Rotation paths and how fast each direction turns (degrees per step)
Each turn is a multiple of 5 degrees from 10 to 175, or 0.
Each row of a path follows its step; steps can be skipped.

step 0: [ 17.4  -2.9   0.5   7.7 -17.1   5.5   7.4  -0.8  -4.7  -7.2  -4.9  -9.7
   3.6 -12.0 -19.4  -6.3  11.7   5.4  24.1  12.3  -9.0 -17.8   5.8  -2.3
   9.1 -12.4   6.2  10.3  11.1  -4.3 -27.6]
step 1: [ -5.0  -5.9   2.5   4.6  -4.4 -14.1  -4.7  -6.0  -9.4  25.6   8.8   0.4
  16.1   3.5   9.0 -10.7  16.8   0.5  10.2  14.2 -12.5  16.0   2.5 -12.1
 -11.5  16.6   9.0  20.7 -14.1   8.2 -12.4]
step 2: [ 15.4 -11.4   0.2  17.7 -10.7  -8.3  -1.4  -1.3  11.1 -10.4   4.4 -15.5
  -7.2  -0.4   9.6  -4.0  19.8  -6.5 -11.2 -25.9   7.7  -0.6  -1.0   1.3
  -4.6  -1.6  -5.4  10.1   1.5  30.4 -14.9]
step 3: [ 20.8   0.5   3.5  -6.6  -3.8  -6.4   0.1 -15.2  20.9   5.5  -6.5  -0.6
  -9.6  -5.6   5.1  15.0  -0.9   7.0   8.5  10.0 -17.2  -4.2  36.8   0.1
  -9.1   6.7 -14.9  12.1   8.3  -1.4  -7.5]
step 4: [ -4.5 -19.8  27.0 -16.8  -8.8  10.2 -14.1  -3.2  -7.6   6.5   3.6 -14.3
  11.5  -4.9  18.8  12.8   3.0  11.3 -17.5   1.3 -11.8  -5.7  -9.7   2.5
   5.8  19.5   1.9  10.0   3.2   5.3  -8.0]
step 5: [ 22.5   2.2  23.1  -1.5  12.1  14.5  -7.8   6.5  18.3 -10.2  19.5 -10.0
  -8.8  -6.3   9.1 -10.7   5.5  -4.7   7.4  -7.6   8.2  10.7   5.0 -19.8
  13.1  -7.2   5.2   2.8   4.1  -7.4 -16.1]
step 6: [ -1.1  14.3  27.5  -0.4  -3.3 -16.3 -10.3   9.3   8.2  -1.4  -4.4   1.8
  19.7 -23.7   1.0  -8.7   3.1  10.2   9.5  10.2  -6.3  13.2   9.0   3.8
 -10.0   5.6 -25.5  -7.7  -6.0   5.4   3.2]
step 7: [  2.8 -19.9  24.8   1.0   7.2 -23.3   5.4  11.3 -11.5 -16.5   4.5  -3.8
   2.1  -5.5  11.5  -8.7  12.7  -0.6 -12.8   9.6  10.8 -22.9   5.0   0.5
  -2.2  -4.6  10.3  10.4  15.1   2.2  10.9]
step 8: [ 13.8   9.5  11.8   3.9 -10.2  14.3  -1.9  -4.8 -10.5  -9.2 -10.8  -6.2
 -13.0   1.9   0.7 -13.4  21.0 -22.9   6.6  27.3  -0.7  15.7  17.9   6.8
   8.1   7.1   0.0  -1.3  10.7  -6.7  -4.0]
step 9: [ -1.0  -0.6   8.5 -15.3   6.6  -6.4  19.7  -8.8   9.2  -7.8  -5.0 -10.4
  16.0  -0.9  -5.0  -8.0  27.8  10.7  -8.8  12.0  -5.9  11.8 -16.5   6.0
 -25.6  13.6   4.7  -4.3  -6.2   0.7 -13.9]
Speeds:
[ 1.1  1.9 -1.9 -1.0 12.8 -2.3  0.2 -3.3  2.3 -1.6  7.5  4.2 -2.1  1.9
 -2.1  1.8  2.5  1.4  3.7 -0.8  0.8 -1.4  7.5 -4.2 -3.9  0.0  7.6  7.0
  2.8 -5.6  1.6] : 160
[-5.0  0.0 -0.2  1.9 -6.6  3.4  5.7 10.6  6.0  0.1  2.9  1.0  2.6 -1.7
 -3.5  3.4  8.2 -3.1 -1.0  4.4  6.0  0.4  1.6  3.9 -1.3  0.7  2.7  1.4
 -1.3 -7.1  4.9] : 35
[  3.6   0.7   2.4   3.4  -2.0 -10.4  -1.2  -2.7   6.8  -0.4  -2.6   2.0
   2.6   0.8  -2.6   1.7  -7.0  -1.7   0.7  -2.4   3.5  -9.8   1.3   8.8
  -0.9   2.4  -4.4   1.9   4.5  -1.7   4.8] : 95
[-1.6 -2.4  2.4  6.6 -1.5  0.5 -6.1 -3.9  0.2 -0.9  8.6 -0.8 -7.0  7.0
 -1.1 -2.8 -0.2 -5.0 -4.1  3.2  6.7  0.1 -2.8 -3.5  7.1  7.6  0.0  0.9
 -2.8  2.1  3.3] : 120
